(in the rows, 100 means zero)
Which row each row swaps with, under one turn or mirror
k_330: 79  88  118  101  86  113  72  103  84  104  81  107  96  118  70  102  86  106  59  93
k_101: 104  104  110  130  98  117  85  90  82  84  96  131  129  102  71  96  84  106  65  99
k_320: 95  90  104  111  89  112  69  102  75  111  82  125  109  104  66  122  82  113  84  94
k_723: 87  100  109  127  104  97  66  73  92  102  88  127  122  101  80  90  87  104  81  104
k_658: 99  88  99  109  72  108  79  93  83  107  75  127  98  97  77  120  73  111  94  86
k_38: 97  81  111  100  100  114  100  89  99  98  120  123  110  96  87  108  86  97  86  83
k_681: 104  96  114  102  62  112  88  103  101  104  86  107  83  107  79  101  63  86  69  93
k_426: 125  92  113  127  67  118  80  94  111  87  86  134  104  106  87  100  87  77  65  104
k_487: 113  101  122  125  91  104  99  94  86  89  108  128  114  98  71  102  71  98  67  81
k_496: 110  95  105  108  83  122  95  82  101  95  116  111  94  85  93  107  81  79  81  93
k_943: 71  86  114  105  92  107  74  79  86  98  95  118  104  106  81  95  94  116  64  92
k_846: 114  93  108  97  104  114  70  86  117  110  88  114  110  116  79  107  90  69  83  94
k_442: 87  84  112  117  63  104  106  89  91  87  105  120  101  114  80  104  92  85  79  109
k_918: 87  100  97  112  92  123  79  77  87  95  78  118  130  117  74  97  99  98  72  106
k_744: 125  92  119  104  78  97  91  96  109  104  99  116  98  108  80  105  66  76  87  93
k_981: 103  88  95  104  63  100  70  78  106  108  72  118  90  102  90  104  77  99  86  97
k_564: 99  99  105  109  114  131  64  91  93  103  93  116  110  102  76  112  99  79  79  99
k_893: 93  93  117  99  72  114  74  105  92  107  84  100  90  118  67  99  76  96  62  94
k_783: 75  86  117  101  89  109  73  89  84  100  88  112  96  110  76  97  89  116  62  90
k_68: 93  82  123  118  69  94  109  96  92  92  104  126  100  112  81  99  86  82  73  101
k_28: 105  89  96  108  62  102  82  85  96  110  75  118  92  97  85  110  72  106  92  92
k_50: 125  95  114  122  79  120  67  109  115  94  85  133  115  111  82  103  83  80  74  103
k_444: 99  79  124  120  72  97  76  82  110  90  97  127  89  103  101  94  88  79  64  100
k_891: 100  79  125  124  79  99  75  92  107  89  106  129  89  100  95  93  93  79  63  100
k_600: 112  84  112  114  64  118  101  72  100  86  88  122  90  109  93  104  98  91  72  98
k_309: 114  101  120  122  95  111  92  97  87  83  106  128  123  98  77  102  73  106  67  88
k_504: 103  89  99  107  69  100  68  68  113  105  75  120  89  106  94  100  84  91  82  98
k_425: 105  91  97  102  62  102  81  82  98  113  75  114  92  100  82  108  71  104  90  94
k_789: 97  105  113  118  90  106  85  78  87  100  66  127  112  119  66  108  96  80  89  108
k_896: 102  96  112  107  117  123  64  94  104  104  87  116  117  111  77  110  98  79  79  96
k_205: 111  87  110  107  85  112  101  85  107  94  118  113  103  88  95  108  79  86  85  89
k_998: 99  83  99  112  74  105  80  95  84  109  80  130  97  98  79  123  77  113  91  87
k_321: 122  87  105  123  65  117  90  80  111  83  93  130  97  108  92  100  91  86  65  102
k_25: 107  87  109  109  86  116  103  86  98  96  124  117  100  91  93  104  84  89  84  88
k_715: 114  91  108  127  80  117  66  112  113  102  87  137  116  113  73  105  86  76  76  100
k_949: 105  99  106  105  112  123  63  91  100  107  84  118  115  113  78  108  97  70  80  96
k_870: 99  99  110  124  93  96  81  89  92  107  72  132  118  121  65  103  91  83  91  108
k_327: 102  101  111  112  111  132  62  92  101  105  94  116  120  107  81  120  92  87  75  99
k_581: 101  85  119  123  72  104  69  82  111  92  95  125  87  102  99  88  93  80  65  101
k_970: 77  83  115  98  87  113  74  101  83  104  82  112  94  117  73  106  87  109  64  91
k_741: 96  105  106  128  104  96  66  77  94  102  87  129  122  95  78  89  83  92  82  101
k_44: 88  100  105  127  102  99  65  71  85  97  92  129  120  95  85  92  89  104  76  97
k_24: 90  86  118  106  108  111  78  113  89  104  97  132  122  111  70  111  83  95  86  94
k_436: 96  104  107  120  99  123  80  80  87  90  85  130  131  106  72  95  96  103  62  100
k_508: 113  97  114  111  84  124  95  84  109  95  114  113  100  91  99  113  73  86  78  91
k_750: 92  98  117  99  75  111  76  102  95  109  82  100  92  118  67  95  73  92  60  94

Swapped with k_496: k_564
Swapped with k_508: k_327
Swapped with k_981: k_783
Swapped with k_600: k_918
Swapped with k_893: k_658

Which row each row swaps with, under one turn or mirror
k_149: 110  120  81  106  96  97  103  106  114  80  101  85  101  112  111  106  109  96  78  96  110  120  106  100  100  100
k_894: 89  88  76  93  82  100  89  87  110  83  93  97  96  116  111  105  93  115  98  106  86  100  85  111  108  85
k_700: 109  116  87  103  113  83  108  100  91  109  101  112  91  92  111  120  106  97  87  105  86  93  94  98  90  97
k_634: 97  79  104  101  91  93  85  79  113  89  85  93  100  83  96  101  107  111  94  82  108  87  108  104  104  110
k_122: 109  99  113  104  106  105  109  114  103  111  118  80  102  102  96  95  101  87  105  88  101  78  97  111  114  95
k_836: 98  101  89  87  108  97  92  119  106  103  105  91  102  104  94  114  119  82  109  98  83  119  106  119  114  114
k_462: 72  92  81  83  93  90  90  99  112  104  90  93  104  87  116  90  98  101  98  115  84  85  98  113  114  100
k_77: 108  113  102  81  88  101  112  105  114  79  111  86  82  116  90  107  98  94  105  90  88  96  93  96  102  117
k_615: 103  99  83  93  102  83  97  121  90  115  93  97  98  102  91  123  85  85  107  96  88  104  111  107  99  110
k_393: 100  116  89  93  95  106  88  93  104  89  109  86  95  104  135  96  97  110  87  95  90  108  92  92  91  96
k_171: 120  99  94  89  82  105  108  80  97  105  103  98  107  96  102  118  92  80  87  90  95  125  108  115  112  117
k_932: 96  101  113  98  102  97  102  114  104  66  102  96  100  100  103  102  94  96  91  111  73  117  105  115  104  99
k_650: 94  130  119  89  101  95  94  78  106  109  98  95  83  100  103  106  98  97  107  109  103  107  108  102  104  106
k_385: 96  105  88  110  110  105  104  91  110  105  95  89  65  96  103  100  96  113  88  107  98  102  99  110  104  88
k_476: 78  97  110  101  103  91  111  120  100  110  108  105  112  105  101  86  97  90  97  80  86  96  90  105  93  98
k_134: 76  112  99  108  87  97  117  86  94  97  81  96  83  90  107  103  105  107  97  96  97  77  106  106  112  89
k_672: 106  96  83  113  78  88  102  93  101  115  93  101  111  95  107  93  79  88  99  82  105  80  97  105  107  108
k_32: 110  102  106  92  97  90  86  107  95  107  96  77  119  119  88  108  94  90  108  91  91  108  105  106  124  105
k_293: 101  71  86  115  99  114  105  122  103  79  100  94  104  102  105  104  103  94  87  108  92  93  107  103  101  101
k_743: 124  107  104  85  95  100  108  76  101  99  115  89  113  101  96  127  105  86  93  90  98  104  106  109  113  108
k_902: 85  107  95  92  101  116  108  95  110  103  83  94  110  93  100  107  117  81  94  82  116  80  106  103  114  92
k_160: 106  90  114  84  82  115  96  102  112  69  101  87  103  108  102  103  105  94  97  100  85  124  110  106  105  98
k_802: 87  95  92  112  92  103  97  86  109  83  101  93  128  102  110  93  91  89  71  102  79  95  107  97  96  99
k_336: 106  102  112  84  101  113  119  103  92  78  85  69  110  109  104  93  105  87  101  97  94  111  101  95  99  98
k_557: 105  101  89  102  96  107  106  80  115  74  99  92  93  98  109  98  91  84  71  119  98  90  108  112  101  100
k_408: 103  100  107  100  99  78  97  100  86  83  113  92  107  101  114  95  80  95  106  107  106  108  113  86  111  105
k_676: 113  107  106  110  84  116  88  99  100  102  84  88  106  96  97  100  96  89  113  73  90  91  99  101  113  121
k_103: 105  94  83  89  79  105  91  104  102  115  106  101  111  107  117  113  104  108  102  74  82  97  101  101  89  88
k_709: 82  85  105  83  93  99  99  90  102  108  96  97  99  94  106  95  75  87  108  76  88  111  108  124  111  99
k_113: 98  100  88  103  94  101  103  94  104  110  106  90  103  111  123  114  124  100  78  100  79  117  112  108  119  106
k_482: 88  97  112  114  99  106  108  90  114  95  102  90  100  109  116  105  115  86  121  91  81  82  91  107  89  92
k_43: 92  108  113  94  96  108  99  70  101  128  97  95  108  103  109  107  98  90  115  96  103  83  106  105  100  104
k_555: 89  90  100  99  99  100  104  69  102  117  94  91  126  102  101  104  102  90  93  77  105  100  109  104  106  119
k_11: 102  115  106  109  102  109  102  85  109  87  99  92  98  109  105  119  124  97  101  116  90  100  93  101  80  97
k_764: 105  96  86  94  98  85  101  117  99  111  106  86  113  105  120  116  111  98  89  80  96  86  101  119  89  86
k_465: 95  96  90  90  96  113  105  84  90  102  97  118  91  110  99  87  74  100  105  95  85  97  98  100  90  107
k_693: 87  97  81  87  93  100  90  94  118  105  85  104  93  101  87  110  89  94  106  104  98  126  113  105  89  91
k_455: 101  93  106  89  84  94  109  119  108  95  101  95  126  103  112  103  91  85  117  116  87  92  109  101  106  89
k_341: 91  82  108  93  86  95  88  86  97  113  97  102  104  102  108  90  71  99  102  93  70  106  113  102  100  101
k_460: 97  81  87  89  84  111  103  81  99  105  101  79  92  98  104  106  91  89  111  76  89  87  103  98  79  98
k_668: 80  95  97  83  105  102  82  95  84  103  100  88  92  109  99  92  97  103  74  89  111  104  110  116  102  107
k_729: 102  83  88  81  101  99  94  101  91  119  103  89  93  91  100  101  82  93  86  97  116  111  116  104  107  107
k_62: 102  90  124  120  95  95  111  100  98  98  105  95  101  111  109  91  93  87  82  91  83  75  111  94  106  102
k_933: 74  95  78  81  89  107  104  113  113  79  91  88  106  101  111  107  97  95  92  106  108  85  105  107  104  90
k_89: 110  112  110  84  108  97  83  97  93  98  126  93  93  85  113  98  97  87  91  106  106  91  98  102  104  92
k_982: 96  117  108  95  104  88  110  105  89  104  121  94  92  109  92  115  118  89  99  76  96  96  100  105  95  92
k_703: 91  90  105  84  102  98  99  106  98  136  98  94  116  100  108  99  96  92  107  103  103  84  108  108  105  103
k_780: 81  122  103  79  97  81  96  110  108  92  113  109  98  104  110  113  94  97  89  96  92  117  96  100  97  103
k_696: 78  93  104  104  81  94  111  103  110  96  71  95  109  92  108  112  97  84  111  79  84  96  100  109  113  106
k_687: 87  110  106  91  89  102  123  105  105  96  78  102  82  90  105  101  104  105  94  102  103  123  97  112  114  105
k_592: 85  107  81  106  99  84  99  85  93  103  96  94  93  109  107  108  88  86  126  81  92  107  112  103  86  94
k_923: 96  96  88  99  102  110  102  110  114  90  90  99  90  103  98  117  122  107  94  121  94  108  97  111  89  99
k_139: 88  96  86  114  102  101  98  65  112  93  94  93  114  103  106  110  94  103  80  98  78  83  110  100  99  94
k_732: 96  90  91  125  108  123  92  92  103  95  82  93  86  94  109  108  107  84  107  89  88  94  111  110  111  92
k_841: 107  118  99  92  75  105  85  109  104  95  78  88  109  93  96  109  107  115  89  102  93  97  117  92  110  102
k_80: 116  93  104  101  109  89  99  101  99  96  118  101  103  112  127  115  109  113  96  89  94  104  120  100  107  109
k_215: 97  115  86  100  88  100  92  105  106  100  78  106  97  95  91  115  103  110  83  101  107  85  118  119  114  107
k_596: 88  76  86  110  89  104  98  84  103  76  96  98  94  102  100  104  93  91  116  79  107  113  106  100  101  100
k_415: 106  95  106  94  88  104  110  79  106  98  101  94  68  105  104  107  103  93  76  82  109  115  107  106  99  98
k_188: 107  101  97  107  98  95  112  82  102  79  110  106  112  104  112  115  112  108  80  116  88  105  93  102  95  116
k_368: 117  90  95  103  107  101  105  84  99  116  108  88  102  109  102  107  85  65  92  84  92  98  116  115  100  109
k_883: 108  120  105  95  96  113  103  102  96  82  104  84  94  110  101  107  93  103  94  117  89  94  126  86  103  113
k_49: 82  101  94  94  96  92  110  89  110  106  86  74  87  112  113  93  80  101  104  86  78  87  106  89  101  106
k_259: 106  78  100  109  92  103  108  114  75  86  95  93  98  107  111  108  107  98  93  101  87  89  97  124  110  111
k_725: 93  122  102  91  85  93  105  99  101  65  101  89  106  100  102  101  101  87  118  108  110  90  105  103  106  99
k_755: 94  89  95  97  76  93  86  85  107  110  105  95  111  87  88  97  114  93  79  96  87  85  93  108  111  113

Swapped with k_729: k_293
Swapped with k_215: k_764
Swapped with k_160: k_341
Swapped with k_11: k_43
Swapped with k_259: k_668
Swapped with k_923: k_703
Swapped with k_149: k_672

Which row each row swaps with, under one turn or mirror
k_607: 103  107  87  106  104  90  111  109  78  114  111  91  107  90  91  105  99  99  135  100  105  98  101  120  106
k_978: 115  119  108  114  101  101  101  101  79  90  94  110  108  93  107  103  81  100  112  88  102  98  112  85  90
k_328: 87  96  111  105  89  88  104  111  111  99  91  97  88  93  93  124  123  92  120  91  104  92  101  107  112
k_92: 100  107  106  125  102  104  99  77  113  103  113  102  93  85  104  97  108  117  95  92  102  112  115  114  117
k_126: 91  125  104  102  111  90  118  109  117  99  111  93  91  93  112  90  83  112  107  107  94  114  103  102  115
k_371: 106  105  90  79  94  95  108  108  105  99  106  113  106  101  107  83  78  108  95  104  93  103  106  83  109
k_865: 91  83  99  80  93  88  93  113  109  103  105  114  103  85  114  120  110  106  116  94  100  111  96  93  100
k_3: 125  104  99  101  121  97  100  92  93  92  115  100  109  94  88  90  81  108  120  105  110  103  110  107  111
k_433: 102  99  96  90  122  105  95  91  92  94  102  96  107  92  97  96  103  98  96  128  80  96  120  105  95
k_530: 91  88  94  105  86  93  113  109  104  106  89  98  107  89  98  88  85  118  107  105  119  98  95  113  82
k_595: 104  115  93  88  101  103  95  95  96  93  102  123  115  107  97  84  87  104  108  118  95  102  107  81  106
k_463: 99  102  90  109  95  92  88  87  103  113  77  94  106  100  97  107  110  102  135  83  95  101  88  101  101
k_795: 105  113  101  108  89  94  101  98  103  94  92  76  109  89  97  88  75  103  107  93  99  90  102  88  121
k_257: 81  99  101  125  115  88  106  105  87  97  96  114  107  79  88  92  114  86  107  95  117  110  96  88  100
k_351: 105  121  102  102  125  105  81  105  92  101  84  100  102  91  89  96  98  101  102  115  84  102  93  112  110
k_644: 103  111  103  106  88  96  98  104  103  101  88  79  106  86  91  88  80  95  99  91  99  89  110  93  125
k_411: 92  112  101  106  106  103  98  106  86  97  90  106  84  78  82  116  107  91  109  104  99  99  110  112  77
k_840: 101  125  105  97  92  99  99  85  107  101  94  97  104  109  76  96  99  109  110  122  92  114  91  98  101
k_625: 91  113  90  93  106  113  98  96  105  110  93  101  91  102  125  91  114  94  106  121  99  100  123  100  107
k_613: 90  85  95  99  93  87  124  119  109  100  112  90  92  93  100  111  103  88  96  91  97  98  109  98  119
k_911: 94  122  101  101  109  97  110  96  105  99  97  92  105  96  119  84  92  111  94  82  108  102  117  103  123
k_182: 106  103  89  85  90  98  111  115  103  103  104  106  105  101  110  89  79  101  86  99  91  106  106  84  112
k_770: 101  112  96  83  77  90  86  106  107  102  91  83  108  84  113  103  89  106  118  101  98  98  92  93  100
k_626: 100  108  102  120  94  93  110  88  103  99  89  85  102  96  93  84  86  89  96  87  99  96  105  99  130
k_847: 102  83  75  106  107  111  94  102  99  110  115  98  124  89  98  100  103  97  114  82  117  102  107  103  99
k_443: 99  98  92  117  81  110  97  90  93  99  92  96  103  117  87  90  118  117  121  103  103  116  99  102  99
k_862: 99  108  106  88  98  94  102  95  88  107  104  93  110  115  77  102  111  85  109  125  93  97  108  106  98
k_18: 96  108  106  113  100  96  106  97  96  86  118  118  96  94  95  108  121  83  119  111  113  101  119  94  90
k_730: 99  86  103  100  104  103  107  91  92  109  101  88  99  110  98  92  98  89  87  82  92  94  105  73  103
k_524: 104  101  90  108  101  85  112  104  104  128  97  94  99  98  122  103  97  102  115  80  100  113  88  97  88
k_390: 114  100  128  108  102  108  83  109  101  112  107  97  95  91  104  90  102  91  103  96  113  116  96  112  114
k_765: 106  105  89  116  124  91  110  115  110  108  102  79  106  98  82  89  88  102  99  94  108  115  90  98  98
k_599: 106  100  91  95  95  99  117  115  100  102  107  104  106  101  107  89  73  100  89  97  91  103  110  88  115
k_694: 89  97  107  108  87  89  86  90  107  100  82  94  99  93  92  114  122  95  130  93  97  95  91  108  113
k_971: 88  102  95  93  89  105  106  110  100  91  110  96  105  88  80  110  115  107  120  81  93  111  90  93  82
k_593: 91  105  95  123  109  97  117  83  109  105  94  94  90  95  102  93  93  92  91  85  85  101  114  90  121
k_474: 86  109  81  119  90  111  106  106  92  114  94  87  111  83  102  76  93  100  110  114  97  112  105  96  94
k_623: 69  91  103  102  95  111  88  102  106  95  114  95  85  93  99  110  93  109  88  112  92  92  105  104  101
k_292: 95  104  100  101  119  82  102  107  89  97  101  116  93  103  87  124  107  111  122  104  100  96  123  98  113
k_33: 90  107  94  121  111  95  112  83  108  107  95  93  89  99  101  96  98  86  96  82  88  100  113  91  127
k_397: 101  95  98  106  91  95  101  99  111  98  98  104  121  89  75  89  123  103  106  123  96  101  110  82  111
k_392: 94  101  92  108  93  90  82  92  103  116  81  95  102  102  94  108  110  107  136  84  97  105  87  103  99
k_993: 98  98  91  109  118  105  77  92  93  99  97  93  107  94  87  84  85  122  88  105  97  108  104  109  108
k_10: 89  124  98  107  100  106  109  87  89  90  104  88  99  80  104  114  100  81  108  113  95  106  120  91  101
k_519: 96  90  124  120  107  95  117  90  99  103  124  102  97  82  94  97  110  104  109  87  102  112  88  103  107
k_359: 103  83  114  93  117  101  104  104  98  97  112  130  99  90  105  109  109  96  115  88  110  111  103  107  102
k_901: 87  91  110  110  86  86  97  114  111  99  86  93  98  89  97  118  119  88  125  97  102  92  101  104  114
k_794: 93  97  98  111  106  85  93  106  85  112  118  112  110  95  102  92  101  84  112  101  127  108  101  108  82
k_665: 78  92  97  124  101  92  95  105  104  100  89  117  91  96  104  98  127  106  104  113  104  111  102  107  84
k_575: 90  96  85  120  104  80  90  103  104  92  94  98  90  100  103  96  117  121  113  126  99  108  107  108  88
k_752: 84  100  90  102  93  104  95  107  103  89  96  102  118  111  97  117  128  106  122  84  96  99  97  102  100
k_645: 87  90  102  79  90  89  89  111  105  104  100  113  102  85  110  124  111  106  122  97  102  109  101  94  96
k_213: 102  98  123  111  110  86  104  86  93  105  122  94  121  77  108  97  95  89  110  101  110  102  105  105  99
k_162: 102  102  101  100  106  75  89  93  124  125  91  105  111  101  110  115  106  104  117  103  103  94  94  100  99
k_391: 94  83  104  81  98  94  97  113  110  96  111  121  100  92  112  120  108  100  115  91  102  112  96  96  97
k_137: 90  87  113  111  136  95  102  106  107  106  106  104  108  94  104  97  112  109  93  122  111  104  104  100  105
k_757: 93  105  111  102  114  107  92  78  115  91  80  102  103  110  95  110  102  102  91  96  89  112  99  99  90
k_509: 91  106  90  127  120  87  100  107  83  95  107  93  101  85  93  92  76  106  119  116  102  99  106  98  105
k_319: 101  109  105  100  104  113  81  106  91  111  100  105  116  100  86  87  108  102  90  106  111  96  91  93  80
k_619: 83  117  107  104  109  97  89  103  109  105  101  92  85  81  101  100  129  103  109  105  87  97  92  85  85
k_848: 126  110  101  96  117  102  95  97  86  93  112  94  106  97  91  89  86  108  122  109  105  101  114  110  105
k_966: 78  95  91  107  110  110  92  109  104  118  107  92  92  75  92  113  111  99  108  102  96  117  110  123  103
k_342: 89  96  96  82  90  87  83  111  113  97  102  104  104  81  111  125  108  109  119  100  102  106  97  91  100
k_429: 98  110  109  107  97  102  103  93  95  87  112  121  90  98  96  106  123  83  119  112  105  98  113  93  90
k_357: 104  100  89  120  102  102  88  99  90  94  110  92  89  88  93  89  94  106  81  85  105  108  110  110  85
k_748: 86  104  79  93  107  93  100  88  107  113  105  86  94  100  98  114  105  105  96  96  75  106  108  77  104
k_589: 116  92  107  97  104  101  99  87  107  114  105  91  88  107  123  77  105  105  108  105  105  93  111  104  100
k_766: 81  92  102  126  97  95  99  104  99  102  91  120  94  96  103  95  127  99  100  107  108  108  100  108  83
k_915: 86  96  103  117  112  79  101  92  97  116  108  114  104  108  95  78  104  118  109  84  103  92  89  98  105
k_887: 107  99  91  93  92  98  123  122  100  101  103  99  98  100  109  87  83  98  88  93  96  100  105  91  113
k_974: 103  85  85  105  94  98  88  83  121  102  118  99  112  109  89  107  113  93  105  100  112  98  112  91  91
k_238: 102  98  88  114  113  107  80  97  93  100  101  93  103  92  88  80  84  121  84  96  97  109  104  108  101

Swapped with k_978: k_292
Swapped with k_766: k_993
Swapped with k_519: k_840
Swapped with k_92: k_443
Swapped with k_509: k_411
Swapped with k_752: k_911
Swapped with k_18: k_848
Swapped with k_795: k_328
Swapped with k_474: k_966

